In the rows, 128 means zero.
Each path is a new rotation, seen through one point. The rows after it are directions, each followed by how far the rotation turns it, in deg/step (0 if it stays put).
Each turn is a multiple of 5 degrees from 10 to 175, or 0.
Each row of a path follows its step; steps can be skipped.

step 2: 110,118,134,127,118,112,153,74,115,124,89,132,97,92,119,121,134,92,118,83,82,118,108,163,137,126,104,135,137,120,78,180,98,108,183,112,117,91,153,141,151,86,213,130,126,97,112,134,110,145,114,120,149,98,146,155,146,121,103,121,119,133,112,129,116
step 5: 147,170,145,128,114,123,137,146,125,165,121,84,105,146,123,128,108,155,142,112,86,140,156,165,55,114,133,151,131,129,104,103,103,145,171,183,142,85,135,111,132,145,137,132,99,160,138,105,102,132,116,134,157,130,153,77,143,156,109,108,166,169,172,162,141
step 12: 114,136,155,124,139,131,159,104,156,127,140,115,174,111,139,79,162,127,116,128,84,123,127,108,148,181,113,149,104,179,129,117,126,141,191,118,129,153,160,173,175,107,164,156,161,152,100,143,124,151,136,165,139,108,112,110,101,105,164,138,127,163,142,132,178
step 18: 147,79,53,138,98,133,85,128,166,180,138,146,132,127,121,119,140,132,150,126,90,133,120,126,128,112,82,151,173,151,90,153,85,111,134,87,84,84,140,149,95,110,141,127,135,122,146,102,149,82,115,106,137,125,109,135,82,128,124,137,146,130,128,156,128
step 22: 98,181,170,88,131,120,110,148,150,98,138,100,154,166,144,148,129,109,154,116,168,131,152,131,145,135,139,126,141,147,127,98,100,147,158,162,122,133,124,102,194,147,106,142,88,158,100,125,167,173,169,88,146,117,143,113,100,88,149,129,92,150,159,109,147
step 24: 77,162,138,166,86,128,138,97,135,176,82,98,116,102,114,108,119,157,116,120,111,163,123,135,89,155,154,112,144,93,138,129,136,156,112,145,129,102,158,153,121,161,121,100,156,112,157,149,163,181,76,89,128,117,158,161,124,94,151,133,94,126,126,133,100
step 29: 129,81,148,152,131,160,93,120,119,125,196,148,134,149,131,62,164,121,111,133,136,103,126,140,102,175,137,139,139,123,138,112,132,71,99,136,146,175,136,148,144,102,113,69,116,145,102,143,158,117,153,128,82,136,144,89,132,134,131,152,144,170,169,150,109
step 39: 93,132,174,128,148,155,107,118,106,124,119,138,99,187,157,123,159,101,132,87,152,111,124,150,128,119,185,185,209,155,138,136,130,104,129,132,119,147,92,120,106,102,101,131,113,113,177,126,102,129,91,110,82,131,157,120,130,98,122,146,109,137,111,123,99
Speeds:
131,121,125,121,126,127,128,118,111,131,125,127,120,131,129,138,132,129,129,134,131,129,142,117,128,131,124,127,127,128,130,134,134,131,131,126,117,141,135,134,130,136,146,131,119,121,137,147,121,127,125,125,129,125,133,128,119,132,126,128,131,121,119,125,129 => 60
126,135,135,136,128,131,136,131,124,128,125,137,118,145,142,124,132,133,136,130,132,123,140,129,132,124,136,122,129,120,121,119,134,134,126,136,123,131,126,130,124,139,125,127,123,132,120,125,129,118,120,123,122,131,134,141,126,117,137,127,125,138,136,120,123 => 45
119,137,126,118,117,127,118,133,137,128,127,140,126,135,127,131,128,113,133,132,130,125,127,133,117,125,135,132,119,134,114,129,130,124,139,125,135,129,131,121,121,142,136,131,127,120,135,125,121,140,127,125,124,132,126,123,137,126,124,125,115,124,125,119,123 => 125
135,132,135,129,113,124,139,134,123,118,107,125,134,130,131,129,125,129,114,118,113,126,134,132,124,116,129,128,128,128,126,125,141,119,123,123,135,123,124,141,130,126,130,126,134,122,130,135,124,133,131,133,128,134,127,127,122,126,123,120,129,127,133,123,132 => 100
131,126,132,133,130,134,131,129,131,137,129,123,125,128,112,132,124,131,122,130,129,119,138,119,127,125,119,124,127,134,129,140,129,125,126,116,132,121,119,122,113,131,126,120,124,128,131,136,126,116,131,123,129,134,122,129,138,127,143,137,116,126,136,119,137 => 145
132,125,123,129,131,135,135,124,119,116,128,119,120,134,132,137,131,118,129,123,128,131,123,128,115,131,133,140,129,130,134,125,124,139,121,133,143,123,121,128,125,126,144,125,125,123,115,127,131,118,120,140,128,128,122,126,134,128,123,139,117,132,125,129,124 => 10
